Each row has a hidden score. How much does it go up from the first row of each pair to the second? 10 means little or no change, 20 a big rise and 0 a big fall. The score is a weighted sum of the row's numbers plus the product of two more (or one squared), each taken from its middle value.
np.array([-0.3, -1.0, -0.6, -0.6, -0.3, -1.0, 1.9, -1.0, 1.2, 0.0])
np.array([-1.0, -0.6, -1.5, 1.8, 0.7, -0.3, -0.3, -0.3, -1.0, 0.7]): 9
np.array([0.3, -0.3, 1.8, 0.0, -0.3, 2.4, -0.6, -1.0, -1.0, -0.6])
np.array([0.5, -0.3, -2.4, -0.3, -1.5, -1.5, -0.1, 0.6, -0.1, -1.5]): 11
np.array([-0.1, 0.4, -0.1, -0.3, 0.9, 0.1, -0.3, -0.3, 2.0, 2.6])
np.array([2.7, 0.0, -0.1, -0.9, -0.3, -1.0, -1.0, 2.7, -0.1, 0.0]): 3
np.array([-1.5, 0.5, -0.1, 0.2, 2.0, -0.6, -0.6, 0.0, 2.5, 0.0])
np.array([-1.5, -0.3, -1.0, -0.9, 0.8, -0.1, -0.6, -1.5, 1.5, 0.0]): 8
np.array([-0.1, 0.2, 0.3, -0.3, 1.0, -0.6, -1.0, -0.6, -0.3, 0.0])
np.array([-0.3, -0.3, 0.1, -0.9, -0.3, 1.4, -1.6, 1.7, -0.3, -0.6]): 5
np.array([0.3, -0.3, -0.6, 0.0, -0.3, -1.0, 0.3, 0.2, -1.0, -0.6])
np.array([1.1, -0.3, -0.6, 0.0, 0.2, -0.1, 2.0, -2.4, -0.3, -1.0]): 9
np.array([-0.3, 0.2, 1.5, 0.0, -1.0, 2.1, -0.1, -1.0, -1.0, -0.6])
np.array([-1.5, -1.0, -0.6, -0.9, 3.0, -0.6, 0.3, -0.6, -0.1, 2.8]): 13
np.array([1.1, 0.0, -0.3, -0.6, 0.0, -1.0, 2.4, -0.3, -0.6, -0.3])
np.array([-0.6, -0.3, 0.3, 1.6, -0.6, -0.6, -0.6, -0.3, 0.3, -0.3]): 9
np.array([-1.5, -0.3, -1.0, -0.3, 0.0, -1.0, -1.0, -0.3, 1.1, 1.6])
np.array([-1.0, 0.4, -0.3, 2.5, 0.4, -0.1, -0.1, 2.4, 0.6, -0.6]): 17
np.array([-0.1, 0.0, -1.0, -0.3, 0.0, -0.1, 0.6, 0.3, -0.6, -0.3])
np.array([-0.3, 0.2, 2.0, 0.5, -1.0, 2.0, 0.5, -1.5, -0.6, -1.0]): 8
np.array([-0.1, 0.2, 2.7, -1.5, 0.2, 1.7, -0.3, -0.3, 0.1, -1.0])
np.array([-0.6, -0.6, 0.3, -0.3, 2.7, -0.1, -0.6, -0.6, -0.3, 2.6]): 12
np.array([-0.3, 0.7, -0.6, 0.0, 3.1, -0.1, -0.6, -0.3, -0.6, 1.8])
np.array([2.6, 0.2, -0.6, 0.5, 0.2, 0.1, -0.3, 2.4, 0.1, 0.4]): 8
np.array([0.2, 0.4, -1.0, -0.3, 2.7, -0.3, -0.6, 0.0, -1.0, 2.5])
np.array([-1.0, 0.2, 1.1, 0.2, -0.3, 1.4, -1.0, -0.6, 0.1, -1.0]): 9
np.array([-0.6, -0.6, 1.8, 0.0, 0.0, 2.5, 0.1, 0.0, -0.3, 0.0])
np.array([0.5, -0.3, 0.1, 0.5, -1.5, 0.1, -1.0, -0.3, 0.1, 0.0]): 12
np.array([-0.3, 0.5, -1.0, 0.4, 0.9, -1.0, -0.1, 0.0, -1.0, -0.3])
np.array([-0.1, 0.5, -0.1, 0.4, -0.6, 0.3, -0.6, 1.9, -0.1, 0.0]): 7
np.array([0.3, 0.2, 0.3, 0.0, 0.5, 0.3, 0.6, 0.5, -0.1, 0.0])
np.array([-0.3, 0.4, 1.8, -0.6, 0.2, 2.4, -0.6, -1.0, 0.5, 0.8]): 15
np.array([-1.0, 0.8, -0.3, 0.4, -1.5, -0.1, 0.1, -0.3, -0.6, -0.3])
np.array([-0.3, -0.6, 0.3, -0.3, 0.0, -0.1, -0.6, -1.0, 1.5, 1.3]): 12
np.array([-0.6, -0.6, -1.5, -1.5, 0.0, -0.1, -1.0, -1.0, 1.3, 2.7])
np.array([-0.6, 0.5, -0.1, 0.0, 2.6, -1.0, -1.6, -1.0, 1.5, 0.0]): 18
np.array([0.2, 0.2, -0.3, -0.3, -0.6, -0.1, 0.5, -1.5, -0.3, -1.5])
np.array([0.3, 0.5, -1.0, 0.0, -0.3, 0.1, 0.1, -0.3, 2.4, 1.3]): 11
np.array([-0.3, 0.2, -0.6, 2.8, 1.5, -0.6, 0.5, -0.6, -0.1, 0.2])
np.array([-0.6, 0.2, -1.5, 2.4, -1.0, 0.3, -1.0, 1.4, 0.3, 0.2]): 3
np.array([1.0, 0.2, -0.3, -1.5, 0.5, 0.1, 2.2, -0.3, 0.3, -0.6])
np.array([1.5, -0.6, -1.5, -0.3, -1.5, 0.1, -0.6, 1.5, -1.0, -0.6]): 5
np.array([1.5, -0.3, -0.1, -0.6, -0.6, -0.3, 1.9, 0.0, -0.6, 0.2])
np.array([0.2, 0.2, -0.1, 2.3, 0.9, -0.1, -0.6, -0.6, -0.3, 0.0]): 11
np.array([0.6, -1.5, -0.3, -0.9, 0.4, 0.1, 1.8, -2.4, -0.6, -0.6])
np.array([-0.3, -1.0, 0.1, 0.2, -1.0, 0.1, -0.1, -1.5, 0.7, 0.0]): 15
np.array([-0.6, -0.6, 1.3, -1.5, -0.3, 2.0, -0.6, -0.6, -0.3, -1.0])
np.array([1.9, -0.3, -1.0, -0.3, 0.0, -0.1, 0.5, 1.3, 0.1, 0.4]): 13
np.array([-1.0, -0.6, -0.1, 0.7, 2.5, -0.1, -0.1, -1.5, -0.6, 2.6])
np.array([1.3, 0.4, -0.1, -0.3, 0.2, -0.6, 2.1, -1.5, -0.1, 0.2]): 12
np.array([-1.0, -0.6, -1.5, 0.2, 0.5, 0.4, -0.6, -0.6, 0.5, -0.3])
np.array([0.3, 0.0, 1.5, 0.0, 0.4, 1.3, -0.1, -1.0, -0.3, -0.3]): 12
np.array([-0.6, -0.3, -1.5, -0.3, 0.2, 1.1, -0.6, 1.3, 0.1, 0.0])
np.array([0.3, 1.0, -1.0, 0.2, 2.8, -1.0, 0.1, 0.6, -0.3, 2.0]): 16
np.array([2.1, 0.2, -0.3, 0.4, 0.4, 0.3, 0.6, 2.7, -1.0, -0.6])
np.array([-1.5, 0.0, -0.6, -0.9, -1.0, 0.1, -0.1, -0.3, -0.6, -0.6]): 9
np.array([-1.0, -0.3, -0.1, 2.6, 0.0, 0.1, -0.3, 2.8, -1.5, 0.2])
np.array([1.4, -1.0, -1.0, 0.0, 0.5, 0.1, -0.6, 1.3, -0.3, 0.2]): 4
np.array([-0.6, -0.3, -0.6, 1.6, -0.3, -0.3, -0.6, 0.0, -1.0, 0.0])
np.array([0.2, -0.3, 0.1, 1.7, 0.0, 0.6, -1.0, -1.5, -1.5, -1.0]): 7
np.array([-0.6, 0.4, -1.0, -1.5, 0.0, -0.1, 0.5, 0.2, 0.1, -0.6])
np.array([-0.1, 0.0, 0.6, -0.6, -0.6, -1.5, 1.9, 0.3, 0.3, -1.0]): 14
np.array([-0.3, -0.6, 0.3, 2.6, 0.4, -1.5, 0.3, -1.0, -0.3, -1.0])
np.array([0.2, 0.2, -1.5, 0.0, 0.5, 0.3, -0.1, -0.3, 0.1, 0.7]): 7
np.array([-0.3, 0.0, 1.3, -0.6, 0.4, 2.2, -0.3, -1.5, -0.3, 0.4])
np.array([1.1, -0.6, -0.3, -0.3, 0.2, -1.5, -0.6, -0.6, -1.0, -0.3]): 8
np.array([-1.0, -0.3, -0.6, 0.2, 0.7, 0.1, 1.6, -0.6, 1.5, 0.5])
np.array([1.6, 0.5, -0.6, 0.5, 0.2, 0.3, -1.0, 1.4, -1.0, -0.6]): 6
np.array([0.5, -0.3, 1.5, 0.4, -1.0, 0.8, -1.0, 0.0, 1.4, -0.3])
np.array([-0.3, 0.2, -0.1, -0.3, -0.3, 0.9, -0.3, 1.2, -1.0, 0.0]): 4
np.array([0.2, -0.6, 1.1, 0.2, -0.3, 1.8, -0.6, -0.3, -0.3, -1.5])
np.array([1.6, -0.3, -0.3, 0.0, 0.2, -0.6, -0.1, 1.1, -0.3, 0.0]): 12
np.array([-0.6, -1.0, 1.9, -0.6, -0.6, 0.6, -0.1, -0.6, 1.1, 0.0])
np.array([0.2, 0.0, 0.1, 0.0, -1.5, -1.0, 0.3, -1.0, -0.6, -0.3]): 9
np.array([-0.3, 0.0, 1.3, -0.3, -0.6, -0.6, 2.5, -0.3, -0.3, 0.0])
np.array([-1.0, -1.5, -0.1, 1.5, 0.4, -1.0, -0.6, -0.3, -0.6, -0.3]): 8
np.array([0.6, 0.0, -1.5, 0.2, 0.4, 0.4, -0.6, -0.3, -1.0, -0.6])
np.array([0.5, 0.8, -0.3, -0.6, -0.3, 0.4, -1.6, -0.6, -1.0, 0.0]): 11
np.array([-0.6, -0.6, -0.3, 0.0, -1.0, -0.6, 0.3, -1.0, -1.0, -0.3])
np.array([-0.6, 2.1, 0.1, 1.9, -1.0, -0.3, -0.3, 0.0, -0.3, -1.5]): 13
np.array([1.1, 0.2, -0.3, -0.3, -1.5, -1.0, -1.6, 0.0, -1.0, -0.6])
np.array([-1.5, -0.3, 2.3, 0.0, -0.6, -0.3, 0.8, -0.3, 1.3, -0.6]): 14
np.array([0.5, -0.6, -1.0, 0.0, -1.5, -1.5, -1.0, 0.2, -1.5, -0.3])
np.array([0.3, 0.7, -0.1, -0.3, 0.4, -1.5, -1.0, -1.0, -1.0, -1.0]): 12
np.array([-2.4, 0.4, 1.3, 0.7, -0.3, 2.3, -1.0, -0.3, -1.5, -1.0])
np.array([0.5, 0.2, -0.3, 0.2, 0.0, -0.3, 1.8, -1.5, 0.1, -1.0]): 18
np.array([-0.1, 0.0, -0.1, -0.9, 2.6, -1.0, -1.0, -1.0, 2.6, -0.3])
np.array([-1.0, -1.0, 1.2, 1.7, 0.0, -0.6, -0.6, -0.3, -0.3, -1.5]): 5
np.array([1.1, -0.3, -0.1, 0.2, -0.6, -0.1, 0.3, 0.2, 0.6, -1.5])
np.array([-1.0, -0.6, 1.2, 0.0, -0.6, -0.6, 0.3, -0.3, 0.7, 0.0]): 10
np.array([-1.0, 0.7, 1.7, 1.1, -0.6, -0.6, -0.1, -1.5, 0.1, -0.3])
np.array([-1.5, -1.5, 0.6, -0.9, -0.6, -0.1, -1.6, -0.3, 1.0, -0.3]): 4
np.array([2.2, 0.0, -1.0, -0.3, -1.0, 0.3, -0.1, 2.3, -0.6, 0.4])
np.array([-0.1, -1.0, -0.1, 0.2, -0.3, 0.4, -0.1, 0.0, -2.4, -0.6]): 10
np.array([-1.0, 1.3, -0.6, 0.4, -0.6, -1.5, -0.1, -0.3, 0.1, -0.3])
np.array([-1.5, -0.3, -1.5, -0.3, 2.7, 0.1, -0.1, 0.0, 2.8, 0.4]): 9
np.array([-0.3, -1.5, 2.8, -0.9, -0.6, 2.0, 0.1, -0.6, -0.1, 0.9])
np.array([0.6, -1.5, -0.6, -0.9, -0.3, -0.1, 0.1, 1.1, -0.6, -0.6]): 7
np.array([1.7, 0.4, -2.4, 0.5, 0.4, 0.1, 0.5, 1.5, -0.6, 0.0])
np.array([0.2, -0.6, 2.1, 1.9, -1.0, 0.7, -0.6, -0.6, -0.3, 0.4]): 13
np.array([-0.6, -0.3, 0.1, -0.3, -1.0, -0.1, 0.1, 0.2, -0.1, -0.6])
np.array([-0.3, 0.2, -0.1, -0.6, 0.5, -0.6, 0.1, -0.3, -1.5, 0.4]): 10
np.array([2.0, 0.2, 0.4, -0.3, -0.3, -0.1, -2.5, 1.6, -1.0, -1.0])
np.array([-1.0, -0.3, 0.1, -0.6, 0.4, -1.0, 2.0, 0.2, 0.7, -0.3]): 16
np.array([-1.0, 0.5, -0.6, 0.0, 0.2, -1.0, -0.6, -0.3, 0.1, -1.5])
np.array([-0.6, 2.7, -1.0, -0.3, 0.7, 0.1, 2.3, -0.3, -0.6, 0.0]): 13
np.array([2.4, -0.6, -1.0, -0.9, -0.3, -0.6, 2.5, -0.3, -1.0, -0.6])
np.array([-0.6, 0.0, -0.6, -1.5, 2.4, -1.0, -0.1, 0.0, -0.1, 2.5]): 10
np.array([-2.4, 1.8, -0.3, -0.3, 0.2, -0.1, 2.2, -1.0, -0.1, -0.6])
np.array([0.2, -1.0, 2.0, -1.5, -1.5, -0.3, 0.5, -1.5, -1.5, 1.7]): 6
np.array([-0.3, 2.7, -2.4, 0.0, 0.4, -0.6, 2.9, 0.0, 0.3, -0.6])
np.array([2.5, 0.2, 0.1, 0.4, 0.4, -0.1, 0.1, 2.7, -1.5, -0.3]): 1
np.array([-0.6, -0.3, -0.3, -0.6, 2.2, -1.5, -0.6, 0.0, -0.6, 2.3])
np.array([-0.3, 0.7, -0.3, 0.0, -0.6, -0.1, 1.4, -1.0, 0.7, -0.3]): 12
np.array([-0.6, 0.9, 0.3, -0.3, 0.0, 0.1, 0.3, -0.6, -0.3, 0.0])
np.array([-1.5, 0.0, 0.1, -0.6, -0.6, -0.1, -0.6, -0.3, 1.1, -0.3]): 8
np.array([2.3, 2.7, -0.6, -0.3, 0.2, -0.6, -0.3, -1.5, -1.5, -0.3])
np.array([-1.5, 0.0, 0.3, -1.5, -1.0, -0.6, 2.0, -0.3, 1.0, -0.3]): 8
np.array([-1.5, 0.0, -1.0, -1.5, 2.1, -0.6, -1.0, 0.0, -1.5, 2.1])
np.array([-1.0, -0.3, 0.1, 2.1, -2.5, -1.5, -0.1, 0.0, -0.3, 0.0]): 13
np.array([-1.0, 3.0, 0.1, 0.2, -2.5, -0.3, 2.4, -0.6, -0.6, -0.3])
np.array([-1.0, 0.0, 2.0, 0.2, 0.0, -0.1, -0.6, -0.3, 1.4, 0.0]): 8
np.array([0.2, -0.3, 0.1, -0.9, -1.0, -1.0, 0.1, -0.3, -0.3, -0.3])
np.array([-0.1, -0.6, 0.4, 0.2, 2.4, -0.3, 0.5, -1.0, 2.7, -1.0]): 15
np.array([-0.1, -0.3, -1.5, -0.6, -0.6, -0.3, 1.6, 0.0, 1.0, 0.4])
np.array([-0.3, -1.5, -1.5, 0.0, 0.9, -0.6, -0.1, 0.3, -0.3, -0.3]): 9
np.array([-1.0, 0.2, 0.7, -0.3, 0.2, 0.3, 0.3, -1.0, -0.6, -1.0])
np.array([0.2, 0.9, -1.0, 0.8, -1.5, -0.6, 1.2, -1.0, -0.6, -0.3]): 15
np.array([-0.6, -0.3, -0.1, -0.6, -0.6, -0.3, 1.2, -0.3, 1.1, -0.6])
np.array([-2.4, 2.3, -0.3, 2.1, -0.3, -1.0, -0.3, 0.0, -0.1, -0.6]): 14
np.array([2.2, 0.4, -0.6, -0.9, 0.0, -1.0, -0.1, 2.3, -0.6, -0.6])
np.array([-0.6, 0.0, 1.5, 0.4, -0.6, 2.7, 0.1, -1.0, -0.6, -0.6]): 9
np.array([2.7, -1.0, -1.0, -0.9, 0.0, -0.6, 0.1, 2.1, -0.1, -0.3])
np.array([-1.5, 0.2, -0.6, -1.5, 0.4, 0.4, 0.1, -1.5, 0.3, 1.4]): 13
np.array([-1.0, -0.6, -0.1, -0.6, -0.3, -0.6, 1.1, -1.5, 1.1, -1.0])
np.array([-1.0, 1.5, 0.1, 2.8, 0.0, -0.3, -0.3, -0.3, -1.0, 0.7]): 12
np.array([0.6, -0.6, -0.3, 0.2, -0.6, 0.6, 2.2, -2.4, -0.6, 0.4])
np.array([-1.5, -1.0, -0.6, -0.6, -1.0, -0.6, 1.5, -0.3, 0.7, 0.0]): 11
np.array([0.3, 0.2, -0.3, 0.0, 2.7, -0.3, -0.3, -0.3, -0.6, 2.5])
np.array([-0.6, 0.2, 0.8, 0.5, 0.0, -0.1, -0.3, 0.0, -0.6, 0.0]): 8
np.array([0.3, -1.0, 0.4, -0.6, 1.0, -0.1, -0.1, -0.3, 2.2, -0.3])
np.array([-0.3, 0.0, -0.3, 2.9, 0.4, 0.1, -0.1, 2.0, -1.0, -0.3]): 10
np.array([-0.3, -0.3, -0.6, 0.0, 2.6, -0.3, 0.3, 0.2, 0.3, 2.9])
np.array([-0.3, 0.7, -0.1, -0.6, -1.5, -0.6, 0.6, 0.0, -0.6, 0.0]): 8
np.array([-0.3, -1.5, 1.8, 0.4, -0.3, -0.3, -0.6, -0.6, -1.0, 0.4])
np.array([1.3, 0.0, -0.1, -0.3, 0.7, -0.1, 2.5, -0.6, -0.3, -0.3]): 13
np.array([0.2, -0.6, 1.9, -0.6, -0.3, 0.1, -0.6, 0.2, 1.3, -0.6])
np.array([0.5, 0.2, -0.3, -1.5, 0.2, -1.5, -0.6, 0.6, 0.3, -0.6]): 7
np.array([0.5, -1.0, -0.3, -0.3, -0.3, -0.1, -0.1, -0.3, -0.6, -0.3])
np.array([-1.0, -1.0, 0.9, 0.4, 0.2, 0.6, -0.6, -0.3, -0.1, -0.6]): 10
np.array([-0.3, 0.2, -1.0, -0.3, 2.5, 0.3, -0.6, -1.0, 0.5, 2.4])
np.array([-0.6, -0.6, -1.0, 0.4, -0.3, 0.6, -2.5, 0.2, 0.5, 0.0]): 3
np.array([0.2, 0.5, 1.7, -0.3, 0.4, 1.2, -0.6, 0.0, -0.6, 0.4])
np.array([-1.0, -1.5, 1.6, -0.6, 0.0, 1.8, -0.6, 0.6, -0.1, 0.7]): 6
np.array([-1.0, 0.2, 1.5, -0.6, -0.3, 2.5, -0.6, 0.0, 0.1, 0.7])
np.array([-0.1, -1.5, 2.9, -0.3, -0.6, -0.3, -0.6, -0.3, -0.3, 1.6]): 11
np.array([-0.3, 0.0, -1.5, -0.3, -1.0, 0.3, 0.1, -0.3, -0.6, 0.5])
np.array([0.2, 0.0, -0.6, -0.3, 0.8, -0.6, -1.0, 0.0, 2.3, -0.3]): 12
np.array([-0.3, 0.9, 0.1, -2.4, -0.6, -1.5, 1.0, -0.3, 0.7, -0.3])
np.array([-1.0, 0.0, -0.3, -0.9, 1.1, -0.3, -0.3, 0.0, 1.1, 0.4]): 9
np.array([0.8, -0.6, 0.4, -0.3, -0.3, 0.1, -1.0, 0.8, 0.3, -0.3])
np.array([-1.5, 0.2, -0.6, -0.3, 2.8, -1.0, -0.6, -1.0, 2.8, 0.0]): 15
